Named moves (each a turn or a mirror), then the moves between two rows, first move first; the first pair answered:
q_696 (before => after):
[ 11  -6  -4 -11   4  -8   8   0  -3   0  14  14 -11] => [ -2 -14   5  -4  10  -5  19   8  -2   1  -1  13   3]
[  2  12 -10   3 -18  -2   7   2  26  -3 -11  12   0] => [  1  11 -10   3 -18  -2   7   2  26  -3 -12  13   1]
[ -9 -16  17   5  -7   0   5   4  -9  -6   4 -35  -2] => [  3  -8   9   0 -12  -2  -4  -4 -10  -8  18 -34 -15]
q_184 (before => after):
[-19 -23  10  18 -16 -10  18  21   3 -28 -17  10   0] => [ -3   5   0  13  23   6  19   5   3  26 -30  -2  30]
[  1  -5   1  -2  -5  -1  -1   2   1 -10   4   1  -4] => [ 5  4 -3 -3  7  4 -2 -3  1  6  0 -3  6]
[11  8 -6  2  0  3  8 -6 -1  1  2 10  9] => [  8   2  -4   4  -7   0   8  -3  -1 -10   4  13   3]
q_716 (before => after):
[ -7   5  12   1   1  -9  -6  -8  -4  -4  15 -36   1] => [ 19  20 -20  -3   5 -11   1  -3  22   3  -1  12  -9]
[ 23  15 -16  -6   3  -1  -7  -9   5  14   2  13  -5] => [ -8   0  10   6  11   4   8   3  -2  18 -16  -9  24]
[ 0 -1 -2 -1 -3  0 -2  0 -2 -3  8 -4 -7] => [-1  1 -5  1  0  2  6  6  4 -1 -2  7 -2]
[  4   4   7   0   1   5  -5 -14  -3   0   7   3   5] => [  4   4   5   2   3   6   0 -10   1   3  -2  11   9]
q_109 (before => after):
[ 9  7 -9 -1  7 -1  4 -5  3  7 -8  6  3] => [ 11   7 -11  -3   2  -3   3  -5   4   1  -4  11  -4]
[ -4   3   2  -4   1   4  18  23  -6   2 -16   5  -2] => [ 10   8  -3 -13  -8   0   1   9 -14  -4  10  -4 -21]
[ -3  -2  20  -8  -8   7 -36 -15 -20 -15   8  -5 -20] => [-21  -6  30   4  14  17 -11   1 -12   4 -30  -2  15]
Pairs:
Between the rows of a pair lie two moves.
[ -5   8 -15  -4  11  10   6  -1  -2  12 -12  29 -10] => [-23   0   2   3  16  14  10   1 -11  16 -16   7   7]
q_109, q_716
[ -5   0   9   0  -1   4   0   0  -2   5   7 -11   8] => [ 9  7 -5 -3  0  3  1  0  9  8  2  9  2]
q_696, q_716
[ 14   7 -15  -6   7   3   2   0   7  -2  -1  17  -6] => [ -1  -5  -5   1   4   3  12  11   7 -10 -11  17   1]
q_696, q_184
[  4   5 -10  22  -7  -1   4   9   5  -9   1  23 -17] => [  2   3  -3  19 -13  -3  -6   1  -7 -13  18   5 -23]
q_716, q_716
[ -7  -5   4  12   3   7  17  16   6 -10 -15   1  14] => [ 17  17  -8  -2  10   9  -6 -10  -4   7  13 -16   2]
q_109, q_184
[ 11  -3  -2  -3 -13  -5   6   6  -2 -12  -2  10   9] => [ 10  -3   1  -4 -15  -5   1   2  -7 -13   7   0   6]
q_716, q_696
[ 17 -11  15 -10   4   3 -13 -11  -3  -5  13 -25  21] => [ 38   1  -8 -16   5   1 -12 -10  15  -2   5   8  10]
q_696, q_716
[ -2 -13  -6  -5  -5   5   8   7   8 -15 -18   8  -4] => [ 13  -1 -15 -13  -4   4  -5  -6   5  -9  -4   4 -16]
q_184, q_109
[ 11  10  -9   1  -4   1  -4   1  10   6  -7  16 -13] => [  0   8   1   6   9   7   1   2   4  19 -17   0   6]
q_109, q_696
[ -6  -1  -5  19   1  -2   7   9   2  -7 -18  26   6] => [ 12  11 -12   7  -5  -5 -17 -13  -9  -5  16  10 -15]
q_184, q_109
[ -2 -20  -1   3  -7  -1   3   8  10 -15  -5  19 -13] => [ 16  -3 -14  -5   1   1  -6  -5  13   0   1  21 -17]
q_184, q_109
[-20  -8  21  18   5   2   7   5 -10  12 -11 -19  12] => [-20  -9  18  18   4   2  12  11  -5   8 -20  -7  14]
q_716, q_696
[ -2  -6  11 -11 -12  -1  -4  -2 -11  -2  11  -7 -14] => [ -7  -3  15  -8   4   6   4  -1 -10  15  -5 -12   5]
q_696, q_184
[ 14   6   7  -9  19   9   3 -10  -2  22  13 -12  10] => [ -2 -19  18  -2  -9  -4   7   6  -2 -21  19  -3  -8]
q_696, q_184
[  9   8  -6 -11   2   2  -4  -6   2  -1  -4   9  -9] => [-12  -6  11  -3   0   2   6   3  -1  -7 -14   1   2]
q_716, q_184
[-5  2 11 -2 -1  6  2 11  9  0 19 -8  3] => [ 4 10  3 -4  6  8  2  9 14  9 14 -2  5]
q_716, q_109
[ -1 -11  -3   7  -4   0   4   8  -6  -8  -7   1   0] => [ -2  -9   1   5  -1   1  -1   3 -11  -3  -2 -11   3]
q_109, q_696
[-12  -2  14   9   4  -1  10  -8 -14  15   2 -25   1] => [-15  -7   8  15   0  -3  23   9   1   6 -19   5   1]
q_696, q_109
[  9  14 -11   2 -12   1   6  -3  16  11   2  11   6] => [ 0 10 -3  7 -7  4 12  1 14 15 -6  4 17]
q_109, q_696
